Turns in one plane each, and the order they were made in; the first pair answered
P (before -> after):
-1.45	+1.59	-4.00	-0.75	+0.06	-0.47	+3.09	+1.86	-2.31	-0.13	+5.11	+0.58	+3.48	-0.35	+1.06 -> -3.76	+1.91	-5.25	+0.68	+0.29	-0.78	+1.10	+1.65	-0.10	-0.44	+1.56	-0.97	+2.90	-1.95	+1.30
-1.47	+4.35	-4.80	-1.74	+0.68	+1.11	+0.49	+1.28	-0.41	+1.92	-6.83	-0.44	+0.33	-4.18	-0.05 -> -2.22	+2.84	-0.59	-2.93	+0.92	-3.42	+0.02	+3.52	-0.39	+2.80	-5.90	-0.76	-3.57	-2.61	-3.43
+0.24	-1.22	+0.61	-1.36	+0.11	+1.41	-2.04	-1.43	+1.18	-3.08	-4.92	+1.91	-4.28	-0.82	-2.61 -> +1.31	-1.69	+1.64	-2.44	+0.62	+0.60	-0.86	-1.34	-0.24	-3.07	-3.08	+3.69	-4.29	+0.91	-3.32
+2.35	+1.30	-4.07	+0.71	-0.46	+0.55	-0.23	-0.05	-1.94	+1.54	-0.72	-2.11	+1.74	-0.16	+1.11 -> -0.01	+0.47	-2.72	+2.28	-0.37	-1.31	-1.85	+0.69	-0.56	+0.99	-2.48	-4.13	+0.22	-1.36	-0.55
R (before -> after):
-1.96	+0.57	-3.35	+3.05	-1.83	-3.00	+2.21	-0.61	-2.92	+1.13	+4.03	-0.90	+3.55	-0.22	+0.81 -> -3.43	+1.09	-3.94	+2.74	-0.74	-1.72	+1.12	-0.22	-1.98	+1.66	+1.16	-3.54	+1.91	-2.56	-0.43
-1.49	+0.95	+0.82	+2.26	-0.20	+0.61	+1.15	+1.39	+0.33	+0.19	+1.70	+0.49	-1.12	+0.72	+0.05 -> -1.50	+1.15	+0.80	+1.89	+0.31	+1.22	+0.44	+0.92	+1.24	-0.22	+0.25	-0.35	-1.14	-0.01	-0.83
-2.74	-1.70	-2.09	+3.40	-1.37	-0.38	-3.59	-1.53	+4.70	+0.82	-3.82	+1.14	-3.31	-3.41	+1.41 -> +0.91	-3.45	-0.29	+2.87	-2.15	+0.94	-1.60	-3.22	+3.83	+1.00	+1.11	+3.95	-0.58	-0.67	+4.30
U (before -> after):
-5.35	-2.98	-0.55	+5.91	-1.63	+0.16	-0.03	+1.68	+0.97	-1.90	-1.16	+0.71	+1.24	+0.82	+2.69 -> -4.54	-1.01	-2.26	+5.38	-1.14	+1.55	-0.50	+0.70	+0.72	-0.85	-1.34	-0.78	+3.02	-1.08	+3.14
-1.41	+0.19	-1.69	-2.16	+3.36	+1.90	-1.26	+0.18	-2.07	+2.70	-2.76	-6.86	-0.53	-2.14	-2.46 -> +1.83	-0.47	+0.38	-3.38	+4.53	+3.27	-1.55	-0.77	-1.34	+3.18	-2.71	-4.55	-1.31	-1.47	-2.09
-0.93	+2.80	-4.27	+1.12	-0.98	+1.39	-0.53	-0.50	-0.93	-1.91	-1.60	-0.92	-1.33	-3.07	-0.55 -> +2.78	+2.70	-2.97	+0.53	-0.26	+3.23	-0.62	-1.79	+0.29	-0.83	-1.55	-0.25	-0.44	-3.17	-1.12
Pairs:
Each pair is 2 to 4 turns apart.
-4.37	-5.37	+1.06	+4.60	-3.99	-3.00	-2.69	+0.08	-0.02	-2.81	-5.95	+1.89	-3.71	+1.21	-2.03 -> -3.18	-3.53	+3.94	+2.22	-2.35	-5.73	-0.99	+2.49	-4.39	-1.67	-2.57	+1.56	-3.80	+3.86	-4.58 : U then P
+2.78	-2.79	-2.01	-0.19	+1.22	+6.74	-3.35	-2.85	+3.99	+2.49	+2.55	+2.25	+5.06	-2.07	+4.03 -> -0.02	-6.28	-0.35	+0.89	+0.44	+4.29	-3.99	-2.54	+7.25	+1.18	-0.13	+3.46	+1.53	-1.27	+2.54 : U then P
-5.41	-4.22	+2.50	+4.17	-1.82	-4.82	-2.56	+0.41	+5.20	-0.14	-3.80	-0.15	-4.18	+0.03	-0.69 -> -2.61	-3.29	+6.11	+0.62	-0.07	-6.63	+0.28	+3.50	-0.49	+1.55	+2.21	-0.29	-2.97	+3.29	-3.60 : U then P
-1.34	+2.82	-4.98	+0.65	+1.12	+0.72	+1.04	-0.43	-2.06	-0.81	+2.15	-2.64	+4.52	-0.86	+1.74 -> +0.39	+2.48	-2.95	-1.82	+1.34	-0.10	+2.35	+0.12	-4.09	-0.59	+4.59	-1.33	+4.39	+1.45	+0.79 : P then P then P then P
-6.07	+5.01	-3.39	+4.31	-1.12	+0.90	-1.08	-0.60	-1.78	+1.38	-1.48	-5.93	+0.47	-4.24	+0.94 -> -3.97	+3.58	+2.13	+2.84	+1.62	-0.61	-0.35	+1.41	-1.53	+3.77	-0.39	-6.94	-0.30	-3.43	-1.89 : P then U
